Each row has a name. Each question is about the rows just above it.

Columns, left to right: H T J B L
Q567: [166 108 102 147 169]
Q960: [ 60 169 154  96 128]
Q318: [ 98 121 130 132 118]
Q619: [146  47 118 117 149]
Q799: [ 72 102 143  90 143]
Q360: [ 88 135 121 128 124]
Q694: [128 146 154  99 144]
Q238: [170  78  90 145 160]
Q320: [101 127 143 128 143]
Q621: [154 173 112 102 144]
What comes right after [145] in the named rows? | [160]
The entry that follows [96]: | [128]

Columns, left to right: X R F K D Q W M
Q905: [101 104 106 104 101 106  99 106]
Q208: [165 135  89 137 153  93 188  80]
Q85: [ 69 109 139 103  74  81  40 143]
Q506: [165 135  89 137 101  93 188  80]
Q721: [103 128 101 107 101 105 100 100]
What comes right after [139] in the named rows? | [103]
The entry that follows [40]: | [143]
[153  74 101 101] is in which column, read top down? | D

Columns, left to right: Z S C A U P Y
Q323: [183 100 130 132 161 135 137]
Q778: [123 126 111 167 122 100 168]
Q861: [109 131 134 124 121 129 110]
Q428: [ 34 156 127 132  84 101 122]
Q67: [127 100 130 156 161 135 137]
Q277: [125 156 130 134  99 121 119]
Q858: [ 85 145 124 127  99 119 125]
Q604: [155 154 124 127  99 119 125]
Q565: [126 125 133 166 129  84 150]
The one value in Q67 and Q858: | [127]
Which value is in both Q778 and Q323? | [100]
The one value in Q565 and Q428: | [84]
Whose row is [183 100 130 132 161 135 137]? | Q323
Which column holds [125  85 155] top down? | Z
[124 124 133] is in which column, read top down? | C
The one value in Q604 and Q565: | [125]

Columns, left to right: Tok Mulom gofep Ragi Pife Sal digo zupar zap
Q366: [118  91 170 202 135  83 116 145 110]
Q146: [118  91 170 202 125  97 169 135 145]
Q579: [118  91 170 202 135  83 116 145 117]
Whose row is [118  91 170 202 135  83 116 145 110]? | Q366
Where do [118  91 170 202 135  83 116 145 117] appear? | Q579

Columns, left to right: E V G N
Q916: [219 216 100 214]
Q760: [219 216 217 165]
Q908: [213 176 105 130]
[216 216] is in which column, read top down? | V
[214 165] is in which column, read top down? | N
Whose row is [213 176 105 130]? | Q908
What comes right after [213] in the named rows? | [176]
Which column holds this, read top down? [216 176] | V

Columns, left to right: gam fip Dudi ref dop Mog nezes
Q18: [133 146 124 134 152 119 133]
Q244: [128  54 122 129 183  73 125]
Q881: [106 129 140 133 132 140 137]
Q142: [137  77 130 113 157  87 117]
Q810: [134 168 122 125 110 163 130]
Q235: [140 129 121 128 126 209 132]
Q673: [127 209 131 130  52 194 121]
Q432: [113 113 123 128 128 110 124]
Q90: [145  42 130 130 202  62 132]
Q943: [129 183 132 131  87 208 121]
Q580: [130 169 122 133  83 167 132]
Q780: [130 174 146 133  72 168 123]
Whose row is [133 146 124 134 152 119 133]? | Q18
The one value in Q432 and Q142: | [113]
Which value is in both Q810 and Q90? | [130]
Shared by Q18 and Q881: | [133]
Which column holds [130 131 133] top down? | ref
Which column holds [113 125 128 130 128 130 131 133 133] top down? | ref
The one value in Q881 and Q244: | [129]

Columns, left to right: larab Fugo Nok Did paz Tesif
Q985: [149 149 138 100 131  77]
Q613: [ 38 196 139 136 131  60]
Q124: [ 38 196 139 136 131  36]
Shared by Q613 and Q985: | [131]
The entry that follows [138]: | [100]
[100 136] is in which column, read top down? | Did

Columns, left to right: nitid kul sopa Dezip
Q751: [200 201 233 105]
Q914: [151 146 182 200]
Q368: [183  79 118 122]
Shared by Q914 and Q751: | [200]
What comes right after [118] in the named rows? | [122]
Which column holds [233 182] top down? | sopa
Which value is in both Q751 and Q914? | [200]
Right after [233] comes | [105]
[146  79] is in which column, read top down? | kul

Columns, left to right: foro zomar toza rori Kilin
Q925: [218  80  79 136 131]
Q797: [ 45 178 126 166  84]
Q369: [ 45 178  75 120  92]
Q58: [ 45 178 126 179 110]
Q364: [115 166  67 122 144]
Whose row is [ 45 178  75 120  92]? | Q369
Which column holds this, read top down? [84 92] | Kilin
The entry that follows [120]: | [92]
The entry that follows [179]: | [110]
Which column holds this, read top down? [45 45 45] | foro

Columns, left to right: Riv romuf Levo zame kana nokik nibu Vig
Q444: [116 136 137 144 126 128 133 132]
Q261: [ 65  54 135 144  47 118  52 128]
Q41: [118 132 126 135 128 126 145 129]
What comes right after [136] in the named rows? | [137]
The row with [118 132 126 135 128 126 145 129] is | Q41
Right after [116] comes | [136]
Which column holds this, read top down? [136  54] | romuf
The entry that follows [145]: | [129]
Which row holds [116 136 137 144 126 128 133 132]? | Q444
What comes right after [54] in the named rows? | [135]

Columns, left to right: sali dofug tupo lilep pemum
Q715: [128 127 131 182  86]
Q558: [142 128 129 192  51]
Q572: [186 144 183 184  86]
Q695: [129 127 131 182 131]
The one value in Q572 and Q715: | [86]
The entry that follows [142]: | [128]
[86 51 86] is in which column, read top down? | pemum
[128 144 127] is in which column, read top down? | dofug
[131 129] is in which column, read top down? | tupo
Shared by Q715 and Q558: | [128]
Which column holds this, read top down? [186 129] | sali

Columns, left to right: rezo Kufu Mozav kofe reten todu
Q517: [57 66 86 69 36 82]
Q2: [127 126 128 124 124 127]
Q106: [72 56 63 53 78 65]
[ 69 124] is in which column, read top down? | kofe
Which column holds [ 36 124] top down? | reten
Which column holds this, read top down? [126  56] | Kufu

Columns, left to right: sepe gug gis kov bazon Bilo koti nem dozo lel
Q957: [109  89 103 112 157 120 108 152 104 107]
Q24: [148 122  96 115 153 121 172 139 118 167]
Q746: [129 164  72  90 103 207 106 134 130 122]
Q871: [144 102 197  73 122 184 161 113  67 142]
Q909: [114 140 130 171 124 110 110 122 152 168]
The entry that follows [108]: | [152]
Shared by Q909 and Q957: | [152]
Which column holds [118 130] top down? | dozo
The one value in Q746 and Q871: | [122]

Columns, left to right: risu Fufut fis Dezo Voti lopon
Q786: [125 124 174 135 133 124]
Q439: [138  29 121 222 122 121]
Q260: [125 132 121 135 133 124]
Which value is in both Q260 and Q439? | [121]
Which value is in both Q439 and Q260? | [121]
Right after [132] comes | [121]

Columns, left to right: sezo Lubu nafub vozav rumu Dok gifez Pudi minak ful
Q73: [102 121 129 155 121 131 151 153  90 102]
Q205: [132 124 131 142 129 138 141 129 103 142]
Q946: [129 132 119 124 128 149 127 125 123 127]
Q867: [129 224  82 158 215 164  41 116  33  48]
Right after [125] comes | [123]
Which column holds this, read top down? [151 141 127] | gifez
Shared by Q867 and Q205: | [129]

Columns, left to right: Vad pereb tuk gubu
Q212: [137 127 185 130]
Q115: [101 128  89 117]
Q204: [119 131 177  91]
Q351: [145 177 160  87]
Q62: [111 119 223 141]
Q281: [111 119 223 137]
Q772: [176 137  64 118]
Q732: [136 108  25 113]
Q458: [124 106  66 145]
Q849: [132 163 158 117]
Shared by Q204 and Q351: | [177]
Which column holds this, read top down? [130 117] | gubu

Columns, left to right: vaz Rudiv gile lali gori lonog
Q272: [127 103 111  65  87  66]
Q449: [148 158  78 113  81  80]
Q834: [81 81 76 76 75 75]
Q328: [ 46  38 106  83 109  97]
Q66: [126 126 120 125 126 122]
Q231: [111 122  59  99  65  78]
Q605: [116 117 120 116  79 119]
Q171: [85 85 78 79 78 78]
Which value is in both Q231 and Q171? | [78]
Which column holds this, read top down? [113  76  83 125] | lali
Whose row is [ 46  38 106  83 109  97]? | Q328
Which column holds this, read top down? [ 78  76 106 120  59 120] | gile
The one value in Q449 and Q834: | [81]

Columns, left to right: sok voliz pedar Rok tisok rageg
Q398: [134 147 133 131 134  45]
Q549: [146 114 147 133 104 169]
Q95: [146 114 114  93 104 169]
Q161: [ 72 199 126 107 135 136]
Q31: [142 148 112  94 130 130]
Q229: [153  84 127 136 131 156]
Q253: [180 125 112 120 111  92]
Q550: [139  84 127 136 131 156]
Q989: [146 114 114 133 104 205]
Q57: [160  96 142 132 137  75]
Q790: [169  44 145 131 152 119]
Which value is in both Q550 and Q161? | [136]
The entry that follows [107]: | [135]
[ 93 107  94] is in which column, read top down? | Rok

Columns, left to right: Dimi pitug buzav Novo sikud pade
Q922: [ 94 179 181 150 180 120]
Q872: [ 94 180 180 149 183 122]
Q68: [116 181 226 153 186 117]
Q745: [180 180 230 149 161 128]
The entry that follows [230]: | [149]
Shared by Q922 and Q745: | [180]
[180 181] is in which column, read top down? | pitug
The entry that follows [183]: | [122]
The entry that follows [116]: | [181]
Whose row is [180 180 230 149 161 128]? | Q745

Columns, left to right: risir nudos tege Lila binik Ped Guk Gefuz bil kito
Q301: [157 153 152  75 152 175 184 127  75 200]
Q162: [132 111 132 126 139 127 125 133 130 135]
Q480: [202 143 184  67 150 144 199 156  55 196]
Q541: [127 128 137 124 117 124 129 134 128 127]
Q394: [ 93 181 225 148 179 122 159  90 113  89]
Q806: [162 149 150  77 141 169 179 123  74 197]
Q602: [135 172 226  93 164 149 202 139  82 154]
Q597: [ 90 180 227 152 183 118 159  90 111 153]
Q522: [129 118 128 129 142 132 126 124 130 135]
Which column holds this, read top down? [132 184] | tege
Which column holds [162 135  90 129] top down? | risir
The entry that follows [144]: | [199]
[179 141 164] is in which column, read top down? | binik
Shared by Q806 and Q602: | [149]
[169 149 118] is in which column, read top down? | Ped
Which value is in both Q541 and Q162? | [127]

Columns, left to right: faz Voveb kad tabod kefo ruz
Q8: [ 39 127 188 169 141  69]
Q566: [ 60 169 180  77 164 170]
Q670: [ 66 111 147 165 178  65]
Q808: [121  76 111  97  99 170]
Q239: [ 37 129 180 164 170  81]
Q929: [161  75 165  96 106 171]
Q559: [ 74 112 153 162 175  67]
The one value in Q670 and Q929: | [165]
Which column holds this, read top down? [169  77] | tabod
The entry that follows [162]: | [175]
What comes right after [37] in the named rows? | [129]
The entry that follows [153]: | [162]
Shared by Q8 and Q566: | [169]

Columns, left to right: kenez Puvu dov basa vek fur birev biv Tak
Q841: [90 90 88 93 87 84 93 92 88]
Q283: [101  81 112  92  93  88 105 107  83]
Q915: [ 95  84 101  92  90  86  99 100  84]
Q469: [ 95 107  71 124  73  43 129 123  84]
Q486: [128 129 128 129 129 129 129 128 129]
Q625: [129  86 166  95 130 140 114 122 103]
Q408: [122 130 119 124 122 122 124 122 124]
The row with [129  86 166  95 130 140 114 122 103] is | Q625
Which column holds this, read top down? [129 129 114 124] | birev
Right after [105] comes | [107]
The entry that follows [81]: | [112]
What comes right after [140] in the named rows? | [114]

Columns, left to right: norup saro vas Razar Belaf pumi zivol
Q538: [130 136 144 121 110 124 145]
Q979: [130  87 139 180 132  96 145]
Q423: [130 113 176 102 153  85 144]
Q249: [130  91 164 157 101  95 136]
Q933: [130 167 101 121 153  85 193]
Q287: [130  91 164 157 101 134 136]
Q254: [130 169 101 121 157  84 188]
Q266: [130 123 163 107 146  80 183]
Q55: [130  91 164 157 203 134 136]
Q740: [130 174 105  99 169  85 160]
What comes right after [110] in the named rows? | [124]
Whose row is [130 113 176 102 153  85 144]? | Q423
Which column holds this, read top down? [136  87 113] | saro

Columns, left to right: fulap terut tupi Nufar nak kib rotal fabu Regu goz
Q396: [149 176  85 147  57  72 125 150 112  92]
Q939: [137 136  91 188 186  97 162 151 161 118]
Q531: [186 148 139 157 169 134 144 142 162 132]
Q119: [151 187 139 160 169 134 144 142 162 132]
Q768: [157 186  95 171  53  53 110 172 102 101]
Q61: [128 186  95 171  53  53 137 137 108  65]
Q286: [157 186  95 171  53  53 137 137 108  65]
What comes right after [161] in the named rows? | [118]
Which value is in both Q531 and Q61? | [186]
Where do [128 186  95 171  53  53 137 137 108  65] appear? | Q61

Columns, left to right: gipas bam Nav vumus Kopu zib
Q667: [149 124 147 104 146 150]
Q999: [115 133 104 100 118  97]
Q207: [ 97 124 148 104 105 150]
What comes right after [146] in the named rows? | [150]
Which value is in both Q667 and Q999? | [104]
[149 124 147 104 146 150] is in which row? | Q667
What comes right after [148] in the named rows? | [104]
Whose row is [115 133 104 100 118  97]? | Q999
Right after [100] comes | [118]
What comes right after [149] in the named rows? | [124]

Columns, left to right: pebu Fot lepap Tor bapok
Q813: [ 98 121 176 149 135]
Q884: [135  39  23  90 150]
Q136: [135 121 176 131 101]
Q697: [135  39 136  90 150]
Which column holds [150 101] top down? | bapok
Shared by Q884 and Q813: | [135]
Which value is in both Q136 and Q884? | [135]
[149  90 131] is in which column, read top down? | Tor
Which column holds this, read top down? [ 90 131  90] | Tor
Which column holds this, read top down? [121  39 121] | Fot
[135 135 135] is in which column, read top down? | pebu

Columns, left to right: nare gof gop gana mesu rezup
Q263: [218 181 148  69  94 140]
Q251: [115 133 109 121 104 118]
Q794: [133 111 141 133 140 140]
Q440: [118 131 111 120 105 119]
Which column holds [140 105] top down? | mesu
What comes right after [218] in the named rows? | [181]

Columns, left to right: nar Tugam Dom kan sodo
Q615: [207 147 154 121 155]
Q921: [202 146 142 104 128]
Q306: [136 133 112 130 129]
Q671: [202 146 175 122 155]
Q47: [139 135 135 130 126]
Q160: [207 147 171 121 154]
What comes right after [175] in the named rows? | [122]
[112 175 135] is in which column, read top down? | Dom
What comes right after [112] in the named rows? | [130]
Which column holds [139 207] top down? | nar

Columns, left to right: Rasam kif gobap zep Vili mol zak Tobo rugaf Gan
Q240: [127 125 126 127 126 130 173 126 125 129]
Q951: [125 176 112  71  28 108 141 167  89  35]
Q485: [129 126 127 128 128 131 126 126 125 130]
Q409: [107 106 105 104 103 101 109 111 107 105]
Q801: [ 37 104 104 109 104 102 107 108 106 106]
Q773: [ 84 168 136  99  96 153  88  74  84  60]
Q514: [127 125 126  95 126 130 174 126 125 129]
Q329: [ 82 173 139 100  97 158  87  72  83  58]
What comes right after [72] in the named rows? | [83]
What comes right after [101] in the named rows? | [109]
The one value in Q329 and Q240: | [173]
The row with [127 125 126 127 126 130 173 126 125 129] is | Q240
Which column holds [108  74] top down? | Tobo
Which value is in both Q240 and Q951? | [125]
Shared by Q514 and Q951: | [125]

Columns, left to right: bip Tekig Tiba Zaso
Q70: [148 138 127 153]
Q213: [128 129 130 217]
Q986: [148 129 149 147]
Q467: [129 138 128 150]
Q648: [148 164 147 197]
Q419: [137 184 148 167]
Q169: [128 164 128 180]
Q719: [128 139 148 197]
Q437: [137 138 137 149]
Q333: [137 138 129 197]
Q113: [128 144 128 217]
Q373: [137 128 138 181]
[150 197 167 180 197 149] is in which column, read top down? | Zaso
Which value is in both Q986 and Q70? | [148]
Which column holds [197 167 180 197] top down? | Zaso
Where do [137 138 129 197] appear? | Q333
Whose row is [148 138 127 153]? | Q70

Columns, left to right: gazus Bupob mapas Rodi
Q863: [113 230 114 188]
Q942: [166 227 113 112]
Q463: [163 208 112 113]
The entry that follows [230]: | [114]
The entry that follows [114]: | [188]
Right after [227] comes | [113]
Shared by Q463 and Q863: | [113]
Whose row is [113 230 114 188]? | Q863
The one value in Q863 and Q942: | [113]

Columns, left to right: lefus mig bufav ripug suset
Q478: [218  68  93 125 137]
Q326: [161 143  46 222 189]
Q54: [127 153 110 171 159]
Q753: [169 121 120 139 104]
Q415: [135 105  93 125 137]
Q524: [ 72 120 206  71 104]
Q626: [124  68 188 130 139]
Q52: [198 107 128 170  98]
Q936: [135 105 200 125 137]
Q167: [ 79 115  82 102  69]
What comes right after [153] in the named rows? | [110]
[ 71 130 170 125] is in which column, read top down? | ripug
[169 135  72 124 198 135  79] is in which column, read top down? | lefus
Which value is in both Q626 and Q478? | [68]

Columns, left to right: Vuda ziv suso tuket sosi Pom
Q413: [212 169 168 151 157 156]
Q725: [190 160 191 182 151 152]
Q684: [151 160 177 191 167 152]
Q962: [151 160 177 183 175 152]
Q407: [151 160 177 182 167 152]
Shared by Q413 and Q725: | [151]
The one value in Q413 and Q962: | [151]
The entry that follows [183]: | [175]
Whose row is [212 169 168 151 157 156]? | Q413
The one value in Q407 and Q413: | [151]
Right after [168] comes | [151]
Which column holds [177 177 177] top down? | suso

Columns, left to right: taru niku mased von pem luve
Q826: [143 136 145 139  96  36]
Q22: [ 86  91 135 113 152 207]
Q639: [179 193 193 104 141 147]
Q686: [141 159 116 115 131 222]
Q198: [137 141 187 165  60 151]
Q13: [144 104 180  74  98 142]
Q894: [181 177 104 143 115  64]
Q761: [170 130 119 216 125 102]
Q546: [ 67  67 177 121 119 146]
Q313: [182 188  88 120 128  84]
Q334: [185 192  77 121 139 122]
Q135: [159 194  94  68 131 143]
Which column holds this, read top down? [165  74 143 216 121 120 121  68] | von
Which value is in both Q826 and Q894? | [143]
Right after [130] comes | [119]
Right after [194] comes | [94]
The one value in Q894 and Q639: | [104]
Right after [135] comes | [113]

Columns, left to right: letu lasaf gel lubor Loga puz
Q490: [113  69  82  91  61  99]
Q363: [104 132 206 233 133 144]
Q214: [199 205 134 158 105  48]
Q500: [108 201 121  73 162 132]
Q767: [127 143  90 140 105 127]
Q609: [123 118  91 142 116 112]
Q885: [123 118  91 142 116  88]
Q897: [127 143  90 187 204 205]
What comes right after [206] in the named rows? | [233]
Which column holds this, read top down? [134 121  90  91] | gel
Whose row is [123 118  91 142 116 112]? | Q609
Which column holds this, read top down? [118 143] | lasaf
The one value in Q214 and Q897: | [205]
Which column holds [121  90] top down? | gel

Columns, left to right: tagan pemot kazab girun Vemok Tati pur
Q474: [120 138 176  81 143 116 147]
Q120: [113 142 124  86 187 113 121]
Q107: [143 154  93 161 138 204 114]
Q257: [144 123 116 169 131 120 203]
Q183: [131 120 146 147 163  99 146]
Q11: [114 147 102 162 113 126 149]
The one value in Q11 and Q183: | [147]
Right after [102] comes | [162]
Which column holds this, read top down? [138 142] | pemot
Shared by Q120 and Q11: | [113]

Columns, left to right: Zuve tul folol geme busur Zab Fiko luz
Q358: [180  91 207 106 113 169 115 172]
Q158: [166 103 214 100 115 173 107 178]
Q401: [169  86 201 101 105 171 110 177]
Q71: [167  87 209 101 113 170 106 182]
Q147: [167  89 202 105 107 176 111 182]
Q308: [179  93 208 107 112 176 107 174]
Q421: [179  87 207 107 112 170 114 173]
Q453: [171  91 199 102 104 176 113 179]
Q665: [178  94 214 106 112 171 115 172]
Q593: [167  86 202 103 110 170 111 187]
Q798: [179  89 205 101 115 169 109 172]
Which column holds [107 110 106 111 107 114 113] top down? | Fiko
[89 93 87 91 94 86 89] is in which column, read top down? | tul

Columns, left to right: gok luse pufi zup
Q661: [147 139 146 199]
Q564: [133 179 146 163]
Q774: [150  79 109 119]
Q112: [ 62 114  77  78]
Q557: [139 143 146 137]
The entry that follows [62]: | [114]
Which column holds [150  62 139] top down? | gok
Shared by Q564 and Q661: | [146]
Which column holds this, read top down? [ 79 114] | luse

